(in the rows, 128 means zero)
A single turn carries every row of the set below to another of its rows. Some are shown first; where does it send the rows asked next?
Popiz: [103 116 148 113 129 104 161 137 136 125 126 114 106]
vemet: [135 112 150 137 105 155 161 157 112 131 112  97 113]
guter: [125 115 149 136 115 143 159 170 110 128 116  95 110]
Vone: [140 102 124 130 150 118 166 136 102 163 145 111 135]
katiz: [103 113 146 127 137  86 171 150 136 126 137 113 119]
zatob: [114 108 144 142 133  80 184 147 138 127 146 109 137]
begiv: [123 114 146 140 123 129 164 183 107 129 122  95 116]
Gil: [147 101 125 129 141 132 165 121 105 165 140 111 135]
Lidel: [160 118 170 155 118 127 145 123 116 131 144 108 156]
buf: [139 103 126 122 145 130 159 128 105 164 136 112 126]
mur: [108 101 136 148  95 138 147 131 139 109 136 119 140]
Tofa: [101 108 144 134 142  91 167 133  96 119 125 105 114]
lek: [145 100 123 134 146 120 169 131 103 164 146 110 139]
tusav: [129 110 144 153 123 122 172 185 108 129 128  92 128]
mam: [147 100 125 133 142 126 168 126 104 164 144 111 138]
zigop: [150 105 148 159  98 149 178 150 113 131 123  93 137]
mib: [109  98 133 162 100 125 156 140 139 111 145 117 153]
feki: [143 103 126 125 142 132 162 122 104 164 137 112 130]
Sezi: [122  98 142 161 132  87 187 123  99 120 139 101 144]
Turi: [155 118 167 160 126 113 150 137 114 132 150 107 162]
Bik: [128 102 144 153 120  89 191 132 139 127 149 108 149]
zifad: [136 105 125 122 150 125 160 133 103 164 139 112 126]
zuv: [136 125 167 145 142 101 138 159 110 129 146 109 141]
reb: [127 109 151 122 104 131 168 101 143 127 123 115 119]
fip: [138 104 124 125 150 118 162 136 102 163 142 110 131]
Tudas: [ 95 104 135 142 107 127 142 146 138 109 136 120 130]
tamut: [100 103 135 143 100 136 142 135 141 110 133 121 132]
bomir: [138 102 146 151 107 107 191 112 141 130 143 110 151]
beno: [ 96 102 133 154 111 114 150 156 138 109 145 118 143]
vunu: [144 109 149 147  97 157 168 148 114 130 116  95 125]
fup: [147 105 146 165 106 136 182 162 111 131 129  91 145]
bamun: [113 107 147 127 122 123 161 103 102 120 112 108 107]
lon: [103 109 146 125 134 108 160 121 100 119 117 107 103]
Rez: [156 121 170 142 115 138 137 119 116 132 135 108 144]
sase: [131 129 169 132 141 111 128 155 111 128 139 110 128]
dor: [109 103 143 149 141  83 178 134  97 120 134 102 130]
zinov: [137 105 150 139 101 125 181 100 145 129 133 112 137]
Zivel: [146 121 167 156 136 101 147 151 113 130 152 106 155]
midul: [145 126 172 130 123 137 128 126 116 128 130 112 129]
Nev: [131  97 144 162 119 104 187 105 101 121 133 102 148]
segu: [104 100 133 160 106 117 156 150 137 109 148 118 150]
mikaz: [135 128 171 127 133 125 124 141 114 130 133 111 123]
Fes: [138 106 145 164 117 122 181 177 110 131 132  90 140]
rov: [111  99 134 157  94 134 153 132 140 110 141 118 148]
narut: [132  98 146 152 111 119 180  92 104 124 126 103 138]
Lin: [ 94 105 133 146 111 119 145 153 136 109 141 119 134]
kala: [113 115 150 111 116 123 160 116 140 127 121 115 106]
daki: [125 102 148 137 112 128 170  91 103 122 115 106 120]

Bik turns into Popiz
segu turns into Tudas
And these:
Zivel turns into mikaz
zifad turns into Gil
dor turns into bamun
zigop turns into tusav

A single turn carries every row of the set below to another of its rows. Some are shown first; where does it send the rows asked next?
timo: [113 134 109 123 130 145 132 136 101 102 106 126 128 154 129 124]
Kal: [102 145 115 123 107 144 111 118 146 128 116 115 154 128 146 115]
Vof: [144 118 105 138 139  92 133 143 142 125 123 138 139 126  90 148]
Sigi: [147 117 102 131 141  97 138 138 140 129 113 141 141 119  91 132]
Sokal: [ 84 133  96 130 133 114 158 130 132  93 115 149 170 125 126 149]
Dulib: [ 90 132 108 136  91  99 114 132 158 104 117 112 129 130 117 136]
nopa: [118 131 133 120 165 124 132 113 136 108  99 123 174 108 104 120]
Bepek: [ 99 150 123 122 109  93 117 131 163 109 136 125 174 118 128 124]
Mip: [129 100 134 149 104 117 126 135 128  85 118 122 140 100 117 135]
fezud: [116 129 116 124 133 146 138 140 102 110 108 124 125 150 129 127]
Vezi: [110 126 127 132 169 117 138 121 139  96 103 120 174 112 110 109]
vez: [ 92 143 127 123 126 107 113 130 173 119 133 114 169 112 116 127]
Mik: [134 117 137 149 102 121 125 134 122  85 119 118 145  98 125 132]
bulo: [119 127 136 125 165 111 135 112 130 103 103 122 173 119 107 106]
mudi: [ 92 131  94 132 134 114 152 132 127  86 113 156 165 125 132 152]
zono: [107 144  91 139 100  93 108 133 163 104 114 119 138 136 123 139]
rab: [125 116 139 139  97 130 128 141 126  90 120 118 141 100 119 145]
naki: [123 122 116 131 127 145 136 147 110 104 114 123 131 154 131 112]
toma: [143 118 107 125 143  99 129 136 136 120 112 145 135 122  88 150]
bamin: [115 126 109 134 130 134 140 139 108 110 110 120 128 163 128 119]
vov: [ 83 134  96 114 122  93 109 103 141 115 118 142 148 147 120 123]
bogi: [111 145 117 125 135 106  99 106 133 137 126 104 132 121 120 117]
boz: [ 93 123  89 138 136 115 156 129 120  94 126 154 163 123 137 138]
vak: [142 119 109 123 132  92 128 139 137 118 112 142 135 126  82 147]
dufom: [ 97 129  98 124 131 104  98 107 146 123 121 132 144 160 126 132]
gude: [113 130 139 118 164 121 142 120 133 106  97 123 173 110 107 116]
sagep: [ 98 127  94 143 130 115 152 129 132  95 120 152 176 122 138 146]
nane: [128 116 142 137 101 121 128 145 126  81 114 124 143  99 116 142]
vik: [125 148 107 117 121 105  92 111 136 133 120 122 130 116 112 115]
dat: [100 139 128 126  97 123 122 111 143 132 112 108 159 120 143 113]

dat turns into bogi
fezud turns into toma
And these:
bamin turns into Vof
boz turns into Mip
vak turns into Sokal
vik turns into vov

